In the data rows, 128 means zero.
Here are some points, one per row:
[ 85  79 135  43 163  90 201 132 132 130 114 120 129 156 223 143 145 174
 116 167 147 151 101 120 100 126 172 129 120 144  90 138 194 215 134  56
 150 254 116 113  92  60 123 148 122 139 183 128]
[106 111 216 161 110 136 156 217  80 155 106  61 119 153 156 116 170 182
  56 173  93 130 160 144 151 134 150 105  96 133 101 163 119  81 151 100
 105  48  50  97 116 104 115 137 144 174 165 116]
[174  85 135 176 104 146  64 104 105  74 181 146  60  50 214 177 153 183
 126 137 124  18 107 131 121 119 138 140 117 174 160 106 174 155 133 255
 128 167 141 126  46 111 101 145  77  92 117 198]
[131 167 138 147 141 137 139  65 129 132 153 196 212  95 146 209 119 116
 151  88 155 168 134 133  88 106 128 107 107 120  49 176  87  59 149  96
 101 139 137 202  19 102 147 138 110 153 158 152]
[165 193 125 205 120  79 158 119 109 161  92 179 105 148 128 113 150 177
 132 155 166 153  23 125 195 149  68 105  88  66 190  67 125 133 139  78
  65 121  97 131 136 156 123 145  28 143  83 123]
[142 123 163 107 111  66 141  70 157 206  82 131 181 129  70 132 135 160
  66 102 153 146 139 107 129 119  89 206 141 200 133  38 131  68 165 205
 161 154 103  81  69 142 141  98 143 103 158 193]
[107  81 181 107  82  78 138 162 148 151 116 132 126 201 189 115 106  86
 139 112  81  95 158  99  31 155 124 155 147 126 117 113 130 132  22  81
 155  83 116  86  64 146 148 142  84 135  63 106]
[102 161 123 104 153 198 130 138 148 150  91 146  72 131 124 165 125 128
 139 115 108 109  96 164 120  55 158 233  47  77  72  65 170  99 107 127
  98 124 101 158 202 157 126 123 117 204 100 149]
[144 173 113 131  78  47  72 233 164 108  69 162 181 142 132 208 174 121
 140 126  76 161  83 176 117 168 149 128 101  72 159 205 152  94 132 223
 195 205 106 134 157 189 147 160 130  64 148 129]
[123  81  85 152 102 120 132 110 122 159 161  94 185 140  61 126 158 137
  98  86 197  89  71 159 135 168 105 104 119  82  47 120 196 171  49 124
 145  57 186 104 143 153  92 197 171 123 150 207]
[148  92 102  95 119 155 131 154  94  79 110 145 148  89 166 204 144 117
 151 165 227 219 136  72 202 119 175 170 142 178 136 106  83  84 101 125
 200  85  59  79 169 175 115 144  77  86 130 177]
[ 61 109  95 140 150  62  57  66  93 153  72 186 113  72 104  36 136 122
 118 188 140  90 107 125 149 122 150  54 223 124  47 102  84 110 103 122
 137 192  90 105 140 147 132 171 139 172 114  73]
[136 123 238 102 163 124 149 109  68 107  57 142 182 115 104 105 132 110
 125 184 162 120 110 193 100 132 111 126  86 129 141 108 127 175 114 195
 221 122 155 176 169  68 174  69  54 114  65 153]
[ 94 126 154 137  82 193 108 154 138 146 159 155 137 112 199  73  68 121
  91  97 131 162 115 108 163 144 146  58  67 110  98 101 130 123 155  77
 130 122 110  97 192 148 227 126 180 153 164 185]
[214 116 118  54 121 153 151 176 124 207 113 115 133 104 159 136 196  41
 217 172 167  63 108  70 115 143 119  73 130 145  71 144 222  84 178 179
  89  94 142  74 112  83 144 112 147 133  98 106]
[151 187 126 151 174  78 181 128 145 161 114 121 145  29 180 141  46 141
 127 196 122 137 157 161 113 189 140 150 102 106 148  77 107  68 143  99
 190 124 204 106  96 183  35 135 147 106  79 149]
[ 63 122 102 150  84 199  82 137 127  95  96  98 135  86  45 143 162 108
 165 156  85 164  91 120  91 157  86 123  78 210 163  70 147  81 100  96
 147 171 194  55 123 108  97 122  44 117 173 139]
[122 148  99 110  43 124 154  85 176 128 137 139 109 209 119  84 132 132
 150 189 117 145 170 120 158  79 175 165 157  88  56 122 144 191 166 159
 126  72 121 107  67  90  95 128  70  80 155  98]
[ 70  94 151 131  79 113 153 125 146 173 166 143 127  98 169 133 155 167
 147 130 157 169  91  95 113  97  96 105  63 158 186  77  95 103 145 164
 132  92 180 178 187 178 156 171 120  82 130  41]
[151 118 107 117 129 208 177 193 100 128  58  82 187 131 146  45 100 165
 124  76 134 136  76 110 112 109 162 144 151 125 129 178 125 138 165 144
 113 109 166 191  80 188 114 158  89 207 143  51]
[ 88 133  91  61 108 135 136 166   8 150 183 137 119  70  40 167 109 154
 142  94  95 137 180 125 103 176 149 141 113  68 171  69 144 134 139 122
  98 128  57 166  64 103 159 139 154 106 106  97]
[117  77 131 179  92  95 130 203 164 135 191 130 162 116 146  57 171 116
 130  84  87 160 128 122 159 125 143 196 210  96 138 131 149  80 181  60
 158 123 163 169 174   0 106  84 129 162 116 113]
[169 105 133 118  98 106 186  87 136 142  45 115 124 115 120 159 103 130
 173  27  85  52  98 123 176 132 224  90 172 108 145  60  61 183 129  92
 129 128 147  83 198 106 119 116 171 106 148 115]
[154  50  99 169 153 159 145 144 165 172 128 149 164 110 109 146 141   0
  49 159  73 157 187  91 109 103 175 111 131 124 148 105 154 182 130 151
 134 103 139 189 121 116  86 152 116 160  97 129]
[ 71 153 125 161 142 128  73  18 116  79  95  52 179  57 162  88 172 112
 140 110  97 105 204  81 204  90  33 139 146  59 114 138 154 173 149 143
 161 149 124 108 150 228 143  75 167 118 149  78]
[ 97 141 122  93 135 138  38 158  73 158  93 128 119 180 156 129 124  44
  41 138 210  62 159 103 128 141 129 184 112  61 169 147  75 112 130  89
  60 154 189 108 148 112 102 152 118  76 202 113]
[ 55 139  42 180 183 114 132  94 108 110 124 143 119 193 180 122  95  97
 154 141 127 125  22 188 121 193 134 164 148 160 136 167 136 114 164 244
 128 101 121  94 109 110 146 107 159  71 113 155]
[115 205  91  75 165 120 207  74  64 102 157 123  69 153 147 107 168 120
 108 116  60 163 126 128 193 161 165 114 204 140 145 124 143 138  42 173
  85 139 214 187 121 156 145  43 119 133 132 152]
[141 212 139  74  76 135 169  87 125 122 132 128 139  80 151  36 154 112
 110  63 130  95 154 174  78  58  94 101 145 121 153 158 104 114  87 122
 119 128  69 122 178  72  68 181 126  89 135 174]
[176 153 106 151 171 213 105 110 136 144 161  90 142 170 110 172 130 171
 100 137 123 115 188 217 142  59 186  78 163 120 148 153 123 103 116 112
 163 143 150  36  85 138 206 102  99 102  91  73]
[169 111  86 173 101 198 185 115 120 150 119 138  89 128 139 156  40 149
  80 116 113 129 110  87 105 137  17 104 207  80  95 148 135 134 103 147
 177 127 111 135 186  70 167 165 108 111 175 156]
[143  86 158  90 182 185  28 159 198 134 111 174 159 132 132 149 146 201
 108 129 134 210 105 156  74 123 110  95 215 103 195  82 154 155 114 101
  55  52  85 149 134 137  84  62 168 120 174 128]
[101 153 157 124 193  98 134 159 175 149 202  75  25 112  60 145 115 113
 152 175  98  96  38 125  78  93 130 147 167 113 125 164  79 150 191 132
 188 119 105 133 158 205 195 159  93  94 156 165]
[124 183  86 111  79 146  29 158 160 176  70  80  48 103 165 146 144  96
 117  95 165 165 126 170 208 135  38 145 115 141 146 123  63 225 134 107
 216 147 114 133  75  71 132 162 181 186  83 117]
[168 135 152 168 157 151 182  83 180   0  84 132  35 145 111 150 201 107
 118 115 149 144 185 152  57 193 157 121 123 136  65  68 137  98 128 126
 105 126 119 167 130 104 135 135 216 102 137  64]
[198  65 183 179 162 155 148   7 121 138 130 136  67  55 115  56 108 111
 158 128  63 201  92 129 137 120 124 202  87 145 160 216 140 121  64 165
  18 190 128  45 131 122 138 188 185 101 129 119]
[156  85 139 134  79 139 137 100  99 179 182 114 127 155 109 226 149 118
 113 169 143 100  75 148  97 103 138 147 101 130 144 173 102 110  48 124
 172 143 122 167 125 130  73  40 206 174 170 110]
[ 91 132 149  96 126 150 123  53 202  76 177 103 151 137 100 107 109 129
 136 127 184 103 152 114 116 218 165 125 152  95 248 142 140  88 120 100
 128 129 113 174 104 136 198 144 115 212 129 132]
[177 145 174 168  86 131 118 126  53 120 151 183 119 215 114  81  75  90
 215 131 156 146 189 123 138 105 131 136 125 158 169 111 199 144 125 121
 211 132 131 148 131 161  89 176 179 155 190 118]
[196  55  91  45 124  50 112  67 120 110 166  49  69 171 133 155  77 112
  97  94 135 207 193 176 102 118 108  79 122 149  88 137 175  76 167 162
  63 145 154 122 158 148  90 121  87 178  92 124]
[ 76 131 152 125 152  96 177 193 226  29 127 134  95 108  80  74  65 104
 121 122 154 134 109  69 199  67 125  60  86  73 139 132  96  81  77 132
 118 132 142 152  45 113 118  84 158 113 121 109]
[155 148  87  98 187  56  93 142  85  44 179 214 129 117 130 107 132 118
  98  93  90 103  93 138 123 135  94 138  58 132 147 150  82 153 202  86
 198  32 128  64 124 141 144 105 102 167 132  84]
[147 167  69 114  58 100 112 106 110  52  89 117 148 112  81  79  82 156
  82 213 139 119 121  85  83  86 165 130 126 167 138 159 139 151 154  67
  91 108 145 181 143 110 164  75 207 100  60 142]
[159  95  44 172 193 153 132 174 113 162 171 135 108 187 114  25 208 164
 178 106 121 125 176 122  82 152 109 103  49 119 143 140  27 117 152 124
 143 193  92 132 122 178 135  72 122  91 122 209]
[143 169 171 157 110 169 122 186 143 136 237 107 181 156 139 136 123  75
  83  97 144 106  78 127 131 148 125 129 146 206  69 123 181 154 145  59
  86 185  63 159 140 182  82 115  89  75  57  90]
[130  65 188  53 128 181 121 167 127  91 138 121 214 190 139 129 113 131
 169 187  43  83 112 152 222 146  65 137 148 111  95 111  65 117 177  81
  73 135 135 165 109 130  98 193 135 128 108 151]
[108 189 141 163 138  89 136 158 138 107 227  84 176 126  98 152 110 148
 177 157 143 141 132 152  94 128 141 121 135 135 124 118  65 190 150 215
  73 139 128  44 175 109 120 100 120 187 147 127]
[107 151 106 177 208  85 109 157  97 124 136 103 166 194 145 217 168 147
 167  95 117 135 126 102  96  36 114 134 139 169 180 128 109 114 120 132
  95 106 155 128 111  89 174 184 178 165  90 184]
[ 70  93 139 147  55 119 173 188 123 116  71 193  80  85  83 166 110 123
 153  99 175 118 202 159 110 112 119 140 205 155 109 192 166 149 135  98
  61 110 156 128 130 190 144  63 124 161 105 151]
[ 47 169 176 104 188 182 100  76 146 176 122 164  99 174  73 181 118 222
 104  69 138 104 184  30 160 162 132 105 106 141  99 209 144 152 149 125
 201 162 136  88 198  83  25 142 136 109  55 114]
[161 129 165 154 147  92  11 140 120 150 100  52 119 119 145 113 113 136
 172  99 120 132 166 102 145 169 186 133 115 153  42 154 122 144  82 141
  99 102 127 205 145 104 128 135  75 103 162 125]
[158 143  57 121 170  80 178 122 198 137 111 161 131 100  96 116  77 160
 134 160 102  58 212 155 184 139  90 130 103 221 177 149 150 138 103  97
  68 112 116 175 154 115 187 115 117 125 200  67]
These points spread out most along one direction. Take the direction at right angles to it along which they spread out most. Then take the direction at right angles to both along which they spread out most. Go by this last direction. Where along it does each point below lie, from 0 to 99? 50 is the average, and the first point above lies past it. One standard deviation of the points above along it is 16.
[ 88 133  91  61 108 135 136 166   8 150 183 137 119  70  40 167 109 154
 142  94  95 137 180 125 103 176 149 141 113  68 171  69 144 134 139 122
  98 128  57 166  64 103 159 139 154 106 106  97] 51
[169 111  86 173 101 198 185 115 120 150 119 138  89 128 139 156  40 149
  80 116 113 129 110  87 105 137  17 104 207  80  95 148 135 134 103 147
 177 127 111 135 186  70 167 165 108 111 175 156] 48
[ 85  79 135  43 163  90 201 132 132 130 114 120 129 156 223 143 145 174
 116 167 147 151 101 120 100 126 172 129 120 144  90 138 194 215 134  56
 150 254 116 113  92  60 123 148 122 139 183 128] 68
[147 167  69 114  58 100 112 106 110  52  89 117 148 112  81  79  82 156
  82 213 139 119 121  85  83  86 165 130 126 167 138 159 139 151 154  67
  91 108 145 181 143 110 164  75 207 100  60 142] 40
[141 212 139  74  76 135 169  87 125 122 132 128 139  80 151  36 154 112
 110  63 130  95 154 174  78  58  94 101 145 121 153 158 104 114  87 122
 119 128  69 122 178  72  68 181 126  89 135 174] 41
[107  81 181 107  82  78 138 162 148 151 116 132 126 201 189 115 106  86
 139 112  81  95 158  99  31 155 124 155 147 126 117 113 130 132  22  81
 155  83 116  86  64 146 148 142  84 135  63 106] 67
[176 153 106 151 171 213 105 110 136 144 161  90 142 170 110 172 130 171
 100 137 123 115 188 217 142  59 186  78 163 120 148 153 123 103 116 112
 163 143 150  36  85 138 206 102  99 102  91  73] 56
[155 148  87  98 187  56  93 142  85  44 179 214 129 117 130 107 132 118
  98  93  90 103  93 138 123 135  94 138  58 132 147 150  82 153 202  86
 198  32 128  64 124 141 144 105 102 167 132  84] 22
[169 105 133 118  98 106 186  87 136 142  45 115 124 115 120 159 103 130
 173  27  85  52  98 123 176 132 224  90 172 108 145  60  61 183 129  92
 129 128 147  83 198 106 119 116 171 106 148 115] 37
[142 123 163 107 111  66 141  70 157 206  82 131 181 129  70 132 135 160
  66 102 153 146 139 107 129 119  89 206 141 200 133  38 131  68 165 205
 161 154 103  81  69 142 141  98 143 103 158 193] 59
[ 47 169 176 104 188 182 100  76 146 176 122 164  99 174  73 181 118 222
 104  69 138 104 184  30 160 162 132 105 106 141  99 209 144 152 149 125
 201 162 136  88 198  83  25 142 136 109  55 114] 39
[115 205  91  75 165 120 207  74  64 102 157 123  69 153 147 107 168 120
 108 116  60 163 126 128 193 161 165 114 204 140 145 124 143 138  42 173
  85 139 214 187 121 156 145  43 119 133 132 152] 54
[ 55 139  42 180 183 114 132  94 108 110 124 143 119 193 180 122  95  97
 154 141 127 125  22 188 121 193 134 164 148 160 136 167 136 114 164 244
 128 101 121  94 109 110 146 107 159  71 113 155] 58
[107 151 106 177 208  85 109 157  97 124 136 103 166 194 145 217 168 147
 167  95 117 135 126 102  96  36 114 134 139 169 180 128 109 114 120 132
  95 106 155 128 111  89 174 184 178 165  90 184] 62
